| +0.94 | +2.45 | -6.20 | +8.08 | -8.18 | +7.89 | -7.42 | +5.83 | : j_911
| +2.45 | -6.20 | +8.08 | -8.18 | +7.89 | -7.42 | +5.83 | -3.91 | : j_682
| -2.75 | +0.94 | +0.94 | -8.18 | +8.08 | -8.17 | +7.89 | -8.18 | : j_398
| +8.08 | -8.18 | +7.89 | -7.42 | +5.83 | -3.91 | +3.50 | -4.76 | : j_250
| +7.89 | -7.42 | +5.83 | -3.91 | +3.50 | -4.76 | +5.16 | -3.65 | : j_660
| -6.20 | +8.08 | -8.18 | +7.89 | -7.42 | +5.83 | -3.91 | +3.50 | : j_152
diff j_660: | +7.88 | -7.42 | +5.83 | -3.91 | +3.50 | -4.76 | +5.16 | -3.65 |	0, | +7.89 |
count j_398: | -8.17 |	1

| +6.99 | +7.76 | +3.57 | +5.90 | +6.83 | +7.67 | -7.61 | -1.88 | -9.70 | +6.61 | -> j_271
| -8.37 | -7.46 | -4.78 | -9.14 | -4.77 | -9.21 | +9.21 | +0.29 | +7.99 | +0.60 | -> j_22
| -8.65 | -1.88 | -0.63 | +5.42 | -1.44 | +5.89 | -4.01 | +4.50 | -2.24 | -4.16 | -> j_591
| -8.37 | +5.89 | -4.78 | -9.14 | -4.77 | -9.21 | +9.21 | +5.89 | +7.99 | +0.60 | -> j_152
shift -1: | -7.46 |	| -7.47 |
shift +1: | -9.21 | +9.21 | +5.89 |	| -9.20 | +9.22 | +5.90 |
common j_271 j_591: 	| -1.88 |
common j_591 j_152: 	| +5.89 |
count j_152: | +5.89 |	2
shift +1: | -2.24 |	| -2.23 |
shift -1: | +9.21 |	| +9.20 |

| -1.12 | +1.63 | +1.00 | -4.15 | -2.78 | +5.54 | -0.54 | -0.10 | +2.75 | +1.79 | +2.99 | +7.04 | -0.73 | : j_152
| -0.88 | +2.71 | -0.72 | -4.09 | -2.43 | +2.71 | -0.72 | -0.25 | +2.59 | +2.71 | +2.69 | +7.16 | -2.27 | : j_22
| -1.90 | +1.29 | +1.40 | -3.25 | -2.96 | +5.02 | -0.72 | -0.34 | +2.77 | +1.80 | +2.92 | +2.70 | -1.72 | : j_699
common j_22 j_699: 	| -0.72 |
diff j_699: | -1.90 | +1.29 | +1.40 | -3.25 | -2.96 | +5.02 | -0.72 | -0.34 | +2.77 | +1.80 | +2.92 | +2.70 | -1.73 |	12, | -1.72 |
count j_22: | -0.73 |	0

| +2.40 | +0.54 | -0.43 | +2.04 | +2.51 | -0.23 | +2.30 | -0.49 | +0.62 | -1.14 | +2.27 | -2.18 | +3.28 | -1.39 | +2.77 | -2.77 | -1.63 | +2.42 | +1.97 | -3.32 | -1.88 | +2.34 | -4.35 | +2.12 | +0.76 | -0.55 | +0.58 | -2.35 | -0.30 | = j_271
| -5.20 | -3.24 | +1.04 | -4.05 | -4.57 | +0.05 | -4.40 | +2.95 | -0.88 | +3.44 | -3.56 | -2.67 | -7.61 | +4.51 | -5.52 | +5.53 | +4.70 | -3.25 | -2.56 | +2.92 | +3.06 | -2.71 | +5.37 | -3.23 | +0.76 | -0.88 | -2.18 | +2.65 | +2.01 | = j_699
| -2.66 | -3.06 | +1.29 | +3.05 | +2.78 | +2.04 | +2.69 | +3.42 | -1.86 | -1.09 | +3.08 | -4.11 | -2.47 | +2.93 | -2.68 | -2.17 | -0.97 | +0.07 | -3.57 | -3.35 | -3.45 | +2.93 | -2.14 | +2.78 | -2.97 | +3.08 | -1.90 | +4.07 | +1.80 | = j_911
| -0.23 | -1.45 | -2.56 | -3.56 | -3.07 | -4.91 | -4.18 | +1.98 | +3.60 | +1.96 | -5.29 | +2.44 | -1.41 | +0.22 | -0.41 | +3.91 | +2.42 | -2.45 | +1.11 | +6.46 | +2.39 | +6.11 | +3.76 | -2.86 | -1.66 | +1.90 | +3.63 | +0.04 | -4.33 | = j_140
| -2.81 | -6.94 | -0.77 | +3.49 | +2.92 | -1.83 | +1.85 | +6.53 | +1.49 | -0.89 | +1.45 | -4.67 | -2.58 | +3.75 | -2.71 | -1.54 | -0.64 | -0.30 | -1.94 | -1.57 | -3.40 | +2.02 | -1.69 | +3.05 | -6.82 | +6.11 | +1.59 | +4.03 | -1.84 | = j_591
| -5.20 | -3.24 | +1.04 | -4.05 | -4.57 | +0.05 | -4.40 | +2.95 | -0.88 | +3.44 | -3.56 | +2.62 | -7.61 | +4.51 | -5.52 | +5.53 | +4.70 | -6.93 | -4.34 | +4.84 | +2.92 | -4.45 | +7.32 | -4.26 | -3.57 | +3.00 | -0.78 | +5.55 | +0.17 | = j_22
| -3.40 | +2.92 | -1.82 | -1.57 | +3.75 | +2.02 | +1.59 | -2.58 | -6.82 | -1.84 | -2.81 | -0.77 | +1.85 | -0.64 | +1.45 | +6.11 | +1.49 | -6.94 | -1.54 | -0.89 | -0.30 | -2.71 | -2.66 | +3.49 | -1.94 | +3.05 | +6.53 | -1.69 | +4.03 | = j_152
common j_591 j_911: 	| +3.05 |
order: | -6.94 | -6.82 | -4.67 | -3.40 | -2.81 | -2.71 | -2.58 | -1.94 | -1.84 | -1.83 | -1.69 | -1.57 | -1.54 | -0.89 | -0.77 | -0.64 | -0.30 | +1.45 | +1.49 | +1.59 | +1.85 | +2.02 | +2.92 | +3.05 | +3.49 | +3.75 | +4.03 | +6.11 | +6.53 |	j_591
common j_152 j_140: 	| +6.11 |
common j_271 j_911: 	| +2.04 |
common j_591 j_140: 	| +6.11 |

| +1.75 | +3.05 | +5.75 | +3.67 | +1.65 | -2.96 | -6.52 | +5.52 | -3.96 | +1.71 | +1.38 | +5.14 | -2.30 | -2.54 | -6.76 | -0.44 | +0.76 | +1.93 | -4.80 | +4.30 | -0.19 | +6.62 | +2.66 | +2.23 | +0.29 | +3.86 | -1.71 | -0.95 | -0.46 | -3.74 | -2.38 | -4.27 | +7.40 | +3.47 | -0.10 | -2.49 | +0.73 | +7.43 | +2.41 | +4.80 | +1.69 | +8.85 | +1.26 | -1.38 | +5.56 | +1.01 | -0.19 | -5.62 | -3.44 | +0.11 | +1.48 | -1.48 | -1.90 | -3.35 | +6.26 | +6.80 | +5.14 | : j_22
| +1.23 | +2.17 | +3.52 | +2.54 | -4.02 | -2.33 | -4.36 | +3.35 | -2.56 | +0.89 | +1.47 | +3.54 | -0.99 | -1.42 | -4.61 | -0.06 | +0.43 | -4.02 | -3.37 | +2.78 | +0.72 | +4.64 | +1.63 | +1.66 | -0.54 | +2.91 | -1.62 | -0.63 | +1.47 | -2.95 | -0.96 | -2.97 | +4.75 | +2.39 | -0.07 | -1.63 | +0.91 | +4.90 | +1.22 | +3.45 | +1.78 | +5.90 | +0.11 | -1.29 | +3.42 | +0.88 | -0.62 | -4.02 | -2.61 | +0.40 | -2.84 | -1.27 | -1.90 | -2.32 | +4.03 | +4.73 | +3.80 | : j_250
| +5.56 | +3.86 | +2.66 | -1.90 | +0.73 | -2.49 | -2.38 | -3.35 | -3.94 | +5.52 | +3.67 | -0.10 | -1.48 | -2.54 | -2.96 | +6.26 | -6.76 | +1.76 | +0.11 | -1.71 | -2.30 | +5.14 | -3.74 | -0.46 | -0.95 | -0.19 | +6.62 | +2.23 | +0.76 | -4.27 | +1.93 | +0.29 | +1.26 | -3.96 | +5.75 | +1.65 | +7.40 | +1.38 | -0.19 | -5.62 | +1.01 | +3.47 | +4.80 | +5.14 | +7.43 | +2.41 | -4.80 | +1.71 | -1.38 | +8.85 | -0.44 | -6.52 | +3.05 | +4.30 | +6.80 | +1.69 | -3.44 | : j_763
| -1.63 | -1.90 | +4.64 | +3.34 | -0.62 | -2.84 | +2.78 | -1.42 | -2.33 | +1.22 | +2.17 | +3.54 | -1.62 | -3.37 | -2.56 | -0.07 | +2.39 | -4.61 | +3.80 | -2.97 | +0.72 | +1.63 | -2.32 | +4.73 | -0.06 | -2.61 | +2.91 | -0.54 | +0.11 | +1.22 | +1.66 | +1.45 | +3.52 | -1.29 | +0.43 | -0.96 | +3.42 | +3.45 | +4.03 | +5.90 | +2.54 | -4.02 | -2.95 | +0.40 | +0.91 | -0.99 | +1.78 | +4.90 | -0.63 | +4.75 | -1.27 | +0.89 | +1.23 | +1.47 | -0.67 | +0.88 | -4.36 | : j_398
diff j_763: | +5.57 | +3.86 | +2.66 | -1.90 | +0.73 | -2.49 | -2.38 | -3.35 | -3.94 | +5.52 | +3.67 | -0.10 | -1.48 | -2.54 | -2.96 | +6.26 | -6.76 | +1.76 | +0.11 | -1.71 | -2.30 | +5.14 | -3.74 | -0.46 | -0.95 | -0.19 | +6.62 | +2.23 | +0.76 | -4.27 | +1.93 | +0.29 | +1.26 | -3.96 | +5.75 | +1.65 | +7.40 | +1.38 | -0.19 | -5.62 | +1.01 | +3.47 | +4.80 | +5.14 | +7.43 | +2.41 | -4.80 | +1.71 | -1.38 | +8.85 | -0.44 | -6.52 | +3.05 | +4.30 | +6.80 | +1.69 | -3.44 |	0, | +5.56 |
q: | +1.75 | +3.05 | +5.75 | +3.67 | +1.65 | -2.96 | -6.52 | +5.52 | -3.96 | +1.71 | +1.38 | +5.14 | -2.30 | -2.54 | -6.76 | -0.44 | +0.76 | +1.93 | -4.80 | +4.30 | -0.19 | +6.62 | +2.66 | +2.23 | +0.29 | +3.86 | -1.71 | -0.95 | -0.46 | -3.74 | -2.38 | -4.27 | +7.40 | +3.47 | -0.10 | -2.49 | +0.73 | +7.43 | +2.41 | +4.80 | +1.69 | +8.85 | +1.26 | -1.38 | +5.56 | +1.01 | -0.19 | -5.62 | -3.44 | +0.11 | +1.48 | -1.48 | -1.90 | -3.35 | +6.26 | +6.80 | +5.14 |	j_22
shift -1: | +0.11 | +1.48 |	| +0.10 | +1.47 |
order: | -4.61 | -4.36 | -4.02 | -4.02 | -4.02 | -3.37 | -2.97 | -2.95 | -2.84 | -2.61 | -2.56 | -2.33 | -2.32 | -1.90 | -1.63 | -1.62 | -1.42 | -1.29 | -1.27 | -0.99 | -0.96 | -0.63 | -0.62 | -0.54 | -0.07 | -0.06 | +0.11 | +0.40 | +0.43 | +0.72 | +0.88 | +0.89 | +0.91 | +1.22 | +1.23 | +1.47 | +1.47 | +1.63 | +1.66 | +1.78 | +2.17 | +2.39 | +2.54 | +2.78 | +2.91 | +3.35 | +3.42 | +3.45 | +3.52 | +3.54 | +3.80 | +4.03 | +4.64 | +4.73 | +4.75 | +4.90 | +5.90 |	j_250
diff j_398: | -1.63 | -1.90 | +4.64 | +3.34 | -0.62 | -2.84 | +2.78 | -1.42 | -2.33 | +1.22 | +2.17 | +3.54 | -1.62 | -3.37 | -2.56 | -0.07 | +2.39 | -4.61 | +3.80 | -2.97 | +0.72 | +1.63 | -2.32 | +4.73 | -0.06 | -2.61 | +2.91 | -0.54 | +0.11 | +1.22 | +1.66 | +1.45 | +3.52 | -1.29 | +0.43 | -0.96 | +3.42 | +3.45 | +4.03 | +5.90 | +2.54 | -4.02 | -2.95 | +0.40 | +0.91 | -0.99 | +1.78 | +4.90 | -0.63 | +4.75 | -1.27 | +0.89 | +1.23 | +1.47 | -0.67 | +0.87 | -4.36 |	55, | +0.88 |
order: | +5.14 | +1.75 | +3.05 | +5.75 | +3.67 | +1.65 | -2.96 | -6.52 | +5.52 | -3.96 | +1.71 | +1.38 | +5.14 | -2.30 | -2.54 | -6.76 | -0.44 | +0.76 | +1.93 | -4.80 | +4.30 | -0.19 | +6.62 | +2.66 | +2.23 | +0.29 | +3.86 | -1.71 | -0.95 | -0.46 | -3.74 | -2.38 | -4.27 | +7.40 | +3.47 | -0.10 | -2.49 | +0.73 | +7.43 | +2.41 | +4.80 | +1.69 | +8.85 | +1.26 | -1.38 | +5.56 | +1.01 | -0.19 | -5.62 | -3.44 | +0.11 | +1.48 | -1.48 | -1.90 | -3.35 | +6.26 | +6.80 |	j_22
count j_250: | +1.46 |	0

| +0.91 | +0.09 | -0.02 | -0.32 | +0.13 | +0.19 | -0.12 | -0.01 | -0.39 | -0.53 | -0.19 | +0.08 | -0.09 | +0.18 | +1.75 | : j_271
| -1.62 | +0.09 | -0.02 | -0.32 | +0.13 | +0.19 | -0.12 | -0.01 | +0.92 | -0.53 | -0.19 | +0.08 | +0.07 | +0.18 | +1.75 | : j_699
| +5.91 | +0.03 | +1.16 | +1.08 | +0.91 | +0.08 | +1.22 | -0.01 | +1.08 | +0.48 | +0.86 | -0.71 | +0.43 | -0.99 | -6.84 | : j_682
q: | +5.91 | +0.03 | +1.16 | +1.08 | +0.91 | +0.08 | +1.22 | -0.01 | +1.08 | +0.48 | +0.86 | -0.71 | +0.43 | -0.99 | -6.84 |	j_682
diff j_682: | +5.91 | +0.03 | +1.16 | +1.08 | +0.91 | +0.08 | +1.22 | -0.01 | +1.08 | +0.49 | +0.86 | -0.71 | +0.43 | -0.99 | -6.84 |	9, | +0.48 |
diff j_271: | +0.91 | +0.09 | -0.02 | -0.32 | +0.13 | +0.19 | -0.12 | -0.01 | -0.39 | -0.53 | -0.19 | +0.08 | -0.09 | +0.19 | +1.75 |	13, | +0.18 |
diff j_271: | +0.91 | +0.09 | -0.02 | -0.32 | +0.13 | +0.19 | -0.12 | -0.01 | -0.39 | -0.53 | -0.19 | +0.08 | -0.08 | +0.18 | +1.75 |	12, | -0.09 |
diff j_271: | +0.91 | +0.09 | -0.02 | -0.32 | +0.13 | +0.19 | -0.12 | -0.01 | -0.39 | -0.52 | -0.19 | +0.08 | -0.09 | +0.18 | +1.75 |	9, | -0.53 |

